Some points, each followed by its number:
<   0   27   -1  -19  106   50   24    4   -3  -24  -10   33   28   17   56  -11   15  -53    7
    6  -42  -27    2  -33   52   53   37  -69  -20   51  -24 -108> 0
< -77   50   68  -45   69   20   52  -54   27  -27  -67  -11   42  -78   65   35   48  -26   57
   24 -127  -29   77  -25  -44    7  -27  -95 -116   82  -11   -4> 1
<-30  20  -3   1  42   7  23  32  24 -36  16 -25  18  36 -23 -35  24  11  23 -45  21 -14   0  23
 -34  15 -31 -29 -34  12 -43  15> 2
< 42  13  17  21  16  12 -16  41 -11 -12   3   3   1  33  15 -35   1 -15  51 -29  12  24 -58  13
  -2  47  19  15 -20  16 -45 -89> 3
< -9 -36 -27  82  28  15  45  16 -13  43  21   6   0 -48  -5  60 -54 -48 -39   7 -27  17 -18  26
  40  12   5  -5  45 -29 -12 -64> 4
< 29  -2 -21   5  -8 -11 -42  39   0 -12   0  -7 -14 -22  -2 -30 -22   4  31   6  43   7 -50  27
 -11  31  31   9  30  19  16  -8> 5
< 24  33  -2 -15 -39 -10 -29 -11 -26 -32  -5   4   9   6 -17 -10  31  15  35  11 -25   2   0  16
 -55   6 -10  52 -42  13 -12  70> 6
< -6   9  11 -23  -5 -18   3   5  30  -6 -18  -8 -20   3 -26 -37   3  16  40 -17  29 -16   8  -3
 -26  10  -5   3  -8  17  -4  73> 7
<-39  34   0 -19  49   5  22 -22  13 -11   4   6  23 -30  35  29  23 -30  12  22 -59 -13   7 -32
  20  13  11 -18 -13  30 -17 -20> 8
< 19  -6   2  27  17  15  21  10   8  -2   2   7   9  63 -24   7 -28 -18 -51 -16  42  65 -25  18
   8 -27 -12   3  11 -44 -39 -50> 9
<-35  48  -4  13  26 -14 -11  41  26 -11  14 -46   1  -2 -48 -51  52   4  55 -63  20 -55   3  22
  14 -57  17 -29 -42 -11 -22  -6> 10
< 52 -31  31 -36 -43 -24 -13  10 -12 -13 -31  31 -35  15 -44 -22  25  48  -2  17  28  26  67   6
 -65  41 -31  51 -32  38 -11  62> 11
< 25   4  18   5  15  -3  -9  39 -19 -19  -2 -10   9  23   0 -20  32  -9  20  -2   6  14 -44  15
   8  53  13   6 -15  17 -39 -35> 12
<-55 -23  49 -26  44 -11 -14 -27 -29 -44 -27  21  54 -27   8  -2  87 -19   8  19 -81 -16  35 -67
   4  -2  15 -61 -70  35 -77   1> 13
< -8  -6  17 -67 -35 -16 -22 -22   7 -30 -18 -31  -2 -12  13 -88   1  32  16  23  79 -40 -18 -17
  -8 -10  28  13  18  -1 -19  65> 14
<-32  13  20 -31  24  -5  34 -75 -23  47  -2 -24  62  23  58  77  -5 -15 -29  66 -95  48  22 -30
 -14  -6 -40   1 -51  -9 -39 -44> 15
<-20  16 -30  17  36  -9  20 -31  -8  11   2  17  -3 -23  27  60 -31 -13 -16  22 -42  15   6 -11
  13  -9  16  27  -9  11  10 -61> 16
<  6 -21  -7 -34 -44 -36 -21 -10 -12  -2  10 -26   1  -4 -12 -28  -4  24  14   7  56 -36   8  20
 -24 -36  -7   1  21 -18  39  70> 17
< 49 -44 -24  35  49 -27  26  63  -7 -24  15  14 -19  39 -45 -34 -31  64  33 -44  40   4 -14  54
 -83  15 -22 -21  -6  30   6   9> 18
< -11    1  -38   73   14   45  -10    2   13   26   25   -4   -3  -16   24   14  -44  -25   -4
  -15  -13   -2  -62   -2   35  -43   26  -34   41  -65    5 -108> 19
<-71 -33 -50  -2 -12   2 -17 -29   3 -16  27 -34 -22 -27 -38 -26 -27  -3  -8  24  46 -26 -14 -31
 -25 -12   8 -35  94 -20  18  61> 20
<  -1   14   -8  102   38   57   -3  -11  -39   58   48  -12    9   -9   21   91  -46  -52  -33
    3  -49   48  -52   21   36  -13    1   32   43  -36  -50 -125> 21
< 12 -24  26 -65 -63 -18 -44 -24  18  15 -43  14 -16 -89  28 -49   9  71  29 -13  50 -17  59   1
 -35 -15  23 -48  -3  60  51 127> 22
< 17  17  14  16   8   1  10  52   7 -11  -5   3   9  20 -22 -36  29   2  10 -50   8  -2 -11  16
   5  20  11 -17 -26  -5 -27 -19> 23
<-13 -18 -17  21  41  -6  16 -11 -10  29  11   7  -1 -34  61  11 -42   0  13  22 -21 -11  -6  12
   1  -9   0 -14  15   1  30 -33> 24
< -57   27  -16   93   44   23   18    3  -34   -9   20   -7  -12    2   -7    4   -8  -64   21
  -31  -80  -19  -10 -102   26  -61   27  -34  -26  -34    0 -102> 25
< 33  31  17   0 -37   5 -29  26   0  -7  10 -10 -24  42  25 -34  -1  -5 -14 -24  63  33 -35  16
  54  40  16 -17  47  -4 -14   0> 26
<-14  22 -13  15  19  -4  33 -76 -22   6  11  -4  44  40  -2  54 -23 -34 -38  41 -49  38  26 -32
  -9 -45 -17  16 -43 -44 -14 -24> 27
<-13   9   1   2  12   2  73  29 -28 -33  50  49 -14  60  -6 -14   2 -14 -23  -4  15   1  28  24
   9  75 -28  10  15  33  16   9> 28
<-75  58  26 -64  24  14  -5 -46  65 -19 -15 -79  64  51  -6 -65  42  23  12 -51  47 -27  30 -21
 -33 -76 -28 -72 -47  -6 -64  61> 29
< 39 -48  23 -37 -31 -18 -20 -31  18   3 -25  30  -5  12  13   5  14  38 -40  47  14  45  13 -10
 -20 -24 -20  27   9 -25  20  53> 30
<  8  37  -9  12  -3  13  -8   0  26  38 -10 -35   2   5  17 -16 -11  18 -17 -54  11   4 -26 -21
  18 -71   3 -25   0 -38 -21 -46> 31
<-40  23 -46  10  -6   3 -25 -18  -5   6  50 -15 -36   6  47 -36 -45   7  16 -11  41  -8 -60 -19
  34 -17  20   7  67 -13  -6 -14> 32
New points follow, each followed by the numbers of its three nearest points above by angle, nearest first.
< 10   8 -30  42  12  21   9  33  11  19   7  15 -24 -36  13  -4 -21 -10   3 -13 -21 -27  -9  -7
  40  -8  15  14 -16  14  32 -46> 19 25 4
< 35  -1   1 -16 -44  -3 -32  -9   4  27 -19 -14 -21 -52  10 -16  -2  30  19   1  19 -31   9   5
 -10  -9  15  16  14  -7  37  61> 22 17 14
<-103   21    5  -41   43  -15   10   -8    0   -6  -19  -26    7 -111    3  -32   57  -29   50
   20  -39  -94   57  -69   -9    9    0  -48  -24   64   13   54> 1 13 8
< 44 -12  21  17 -23 -12 -19  12  16 -18 -19  35   9  34  -8 -12  -3  20  -1 -11   2  29 -21  -5
  -1  -3  12  -1 -13 -15  10  27> 30 11 26
<-23  12  -9  11 -11  -4   8   5   5  -4  40  12 -10 -10  30   8 -22  -2 -17  10  22   5 -23   2
  36  34  25  -5  43   8  33  -4> 32 26 4
< 75 -35 -16  35 -38   8  11  15 -12  -1  15  23 -12  60 -53   0 -39   4 -52   7  46  48 -27  21
   4  -3  -2  45  41 -44  -1 -14> 9 26 30
<-14  35  37  13  25  26 -14   3   7 -25 -41  22  24   8   5 -20  18 -17  -4 -39 -18  -6  -6 -37
  42 -34  80 -71 -12 -17 -34 -74> 0 25 31
<  4 -12  20 -77 -47  -5   7 -37  17  26 -29   2  14 -25  -3  -2  22  21  -6  41   5 -27  43  36
 -18  -4 -32   8 -11  10  26  81> 22 17 30
< 40 -12 -54  74 -33 -14  17   2 -12 -12  34  20 -43  68 -76  31 -92 -12 -56  10  74  20 -16  32
 -47 -44 -57 103  18 -50  43   8> 9 18 17
<-10 -19  11   2   8   4  11  -1  27  18 -16  -6   8  -8 -17   7  19  30  -5 -12 -29  13  10  14
 -48 -23 -30 -10 -19 -17 -12  15> 29 1 2
< -9   9  -4   5  13  -7 -13 -17  15  24  -8 -11  10 -32  13  13   5  12   3  15 -29   5   6 -15
 -21  -6 -14  -6 -24  -4  -4  15> 1 15 8
<  5  15  -6  19  26  12 -16  -4  16  18   1  15  13 -19  57  -3 -10 -16 -20  -3 -27   0 -31 -29
  38 -30  25 -27   9 -22  -1 -52> 19 31 25
< -4 -10  41 -64 -34 -25 -18 -17  28  38 -54 -29   6 -45  40 -32   8  62  -2  -9 -13 -18  23 -18
 -40 -42 -33 -48 -39   2  11 108> 22 7 17
< 16  11  12 -41  16  -7 -25 -10 -12 -19  -5   5  14  18  29   8 -16   9  -1  -3   5  17   7  39
  10  48   7 -28  12  29 -10  35> 26 22 28
< 58 -73 -29 -26 -39 -20 -34 -87 -18  27 -57  -7   5 -33   2  86   1  35 -32  99 -22 -17   8  24
 -70 -44 -42  66  10  -9  74  76> 30 17 11
< 18 -33  16 -21 -39  -9 -50  13   7  25 -40  14 -18 -30  18 -43  18  46  15 -37  27 -22  -7 -14
  -5   8  44  12   5  18  14  27> 22 14 7
<  7   3  -5  34  14 -13   2  18  -2 -10   3  -4  -2  43 -57  11  13 -11   3 -22   2  -5   9   1
  -3 -31   3   9 -20 -18  -8 -11> 10 9 23
< 12  -6  24  32  17   6  33  52  48 -14 -37   8  28  19 -49  15   5  24   0 -50   0   9   1  22
  -3  -9   8 -76 -37 -24 -38 -35> 23 2 10
< 57 -52   3   7 -35 -34 -26  31  -8   4  -9  36 -13 -28 -27  -4 -11   7  10  29  44   8  -4  42
  -5  28  22   4  48  -4  53  19> 5 17 30
<   3   20  -14   46   32   68   20   30  -23    0   52   51    4   -4    8    6    2  -55   49
  -50  -51    8   30   17   25   55   33   27   36   44  -17 -127> 0 3 21
<  1 -13   4  39  24 -14  17   4 -14  -9  19   6  35  93 -35   3  59  -3 -53 -54 -12  20 -35  -2
  17 -48  27   5 -14 -56 -66 -62> 9 23 31
< -7  17  25  20  15 -27 -23  41 -19 -26 -17   7  -4  12 -85   1  40 -29  19 -41 -13   1   4  39
 -26   3  26   0 -42  -7 -14  45> 23 10 6
< 16  -2  37 -48 -38 -17  -9 -12  -7 -14 -10  31  29  67 -47 -17  39  11  -1 -10  20  14  36 -19
  -5   5 -13  17 -10 -15  -1  17> 11 30 6
< 10  -5   1  -9 -15   3 -11  -2 -15   1  -2  -2   8   8 -41  27  11 -27 -19   4  18  18  -7  -1
   7  27  20  -2  15 -12 -33 -26> 9 12 21
<  6   5  -4  16  17  -9 -11  20 -12   5   2  -7  -7   6   1  -8 -20   1  16  -7  -3  -8 -20  -1
  -1  -7  -6  32   6  12  -5 -15> 3 5 32
< 31 -23  25 -16 -46   3  14  42  14 -28 -22  47   4  50 -72  -4  51  23 -19 -19  10  12  46  -7
 -25  38 -27  15 -43  20  18  41> 11 6 7
< 30   9 -22  52   8  26  -9  14 -17   3   8  -2   0  33 -22  12 -26  -2 -20 -31  17  36 -31  15
  -2 -17  10  -4  19 -32 -33 -42> 9 21 19
< -21   52   40  -40   31    5   48  -54   46    7  -53   26    1  -57   34  -18   47   26   62
  -31  -89  -86  110   11  -66   -3  -56   31 -103   88   25   99> 1 7 22
<-17   0  -3 -24  -3 -17 -13  -5  -2 -11  -1 -26   9 -18 -52 -20  19 -14  27   6  30 -47  40  16
 -26 -13   2  14   4   9  31  45> 17 7 22
< 25   6  21  48  19  35  41  68  22 -16 -19  10  15  38 -25 -27  19 -14   9 -86 -18 -23 -30  48
  16  53   3 -55 -51 -18 -51 -14> 23 2 12
< 25 -10 -13  28  13   7  12  23   7 -10  45 -21 -36 -10  15 -20 -31  14  19  28  36  -3  -9  42
 -11  62 -55   3   8  19  29  38> 18 5 28
<-17  -4  33 -21   1 -37  28 -19   3 -36 -26  87  16  10  19 -33  19  15  19  -5 -14   8   9 -48
 -23   2  32   3 -35  22  -1  25> 13 1 11
< 29 -43 -14  25 -54 -11 -19  39  10 -11   6  10 -47  38 -58  -6  13  32 -15 -26  29  11  -9  23
 -22  20 -31  47  15  -4  25  70> 11 18 17
<  6  14  27  55  38  18  -9  42  40  -4 -54   7  29 -20  -6  -3  31 -24   2 -71 -37 -25 -25 -41
  45 -40  92 -58 -38 -24 -39 -82> 25 23 31
< -7 -30   2 -54 -38  12 -19 -42  18  22 -23  -2  14   3  61  -7 -15  53 -26  48   8  30 -15 -29
 -26 -13 -19 -12  35   6   6  39> 30 22 14
<  13    1  -47   88   31  -17  -59  124   55  -71   34   64  -15  -18 -127  -95  -24  -37  106
 -127   71  -63  -23   74   25   56   86 -111   50  -25   -1   42> 23 10 5
<  5   1  34 -70 -16 -19  15 -18 -31 -11 -23   1  19 -34  39  10  40 -14  27  38 -41 -24   9  -1
 -22  56 -28  23 -44  75  30  47> 1 6 11
<-19  -6  11  11  28 -27   3 -25 -11  14 -43 -29  35 -39   9   1  38 -22 -33   2 -31 -36  33 -23
  14 -61  -4 -30 -54  -8 -12  14> 13 1 29
<-32  28  12 -23  16  23   9  -5  -5   3  15 -26  14 -13  28  15   7  -2   3   2 -23  13  12  -2
   0  15 -31 -37 -23  19 -15  -4> 1 8 15
< 15  26  19  51  42  16  26  35  32  17 -31   0  32  15  12  42 -23 -18 -11 -30 -48  30 -18  16
  -8   8  -8 -43 -32 -35 -43 -75> 21 9 19
<-39  15  -9  65  65  23  73   7  -1  24  48  17   9  39  46  49 -31 -13 -11 -39 -77   8  -5  15
   9  10 -64  21 -37   5 -26 -35> 21 16 4
< 22 -25  25 -31 -32 -26  -7 -10   5 -13 -23  11  -3  -3   2   4  31   5 -44  23  19  13  14  11
 -16  -6  -4  33  -1  -5  25  32> 30 11 17
<  9 -14  23  13 -12  -4   8  19 -21  -9   5  18 -27   6 -45  25  20  -1   5   7  13   9  16  14
 -17  52  -8  51  -9  13  -2  13> 11 28 6
< 15   8 -17  21 -13   4  11  14  -6   5  15  -9  -9  20 -29   5 -13   0  -3  -6  22  12  -6  21
  10   0 -14   2   0 -30 -17  -3> 9 26 18
<  1  30  56 -50 -17  28 -49 -23  16 -19 -30 -45  66 -50  31 -68  51 -26  29 -20 -36   4 -17 -10
  11 -50  21 -74  -5   2 -39  66> 29 13 14
< 26 -21 -38  26 -23  31 -13 -12  13  24   7   0 -12 -19  22  -6 -44   2 -45   8  23  -8 -21 -28
  36   5  26  -4  72 -26  27 -30> 19 32 4
< 47 -18 -13 -10 -10   0  -9  17 -14 -19  18 -23  13  10 -15  -5 -14  -3  12  37  16   0  13  36
  20  32 -14  20  -4   3  24 -13> 5 12 28
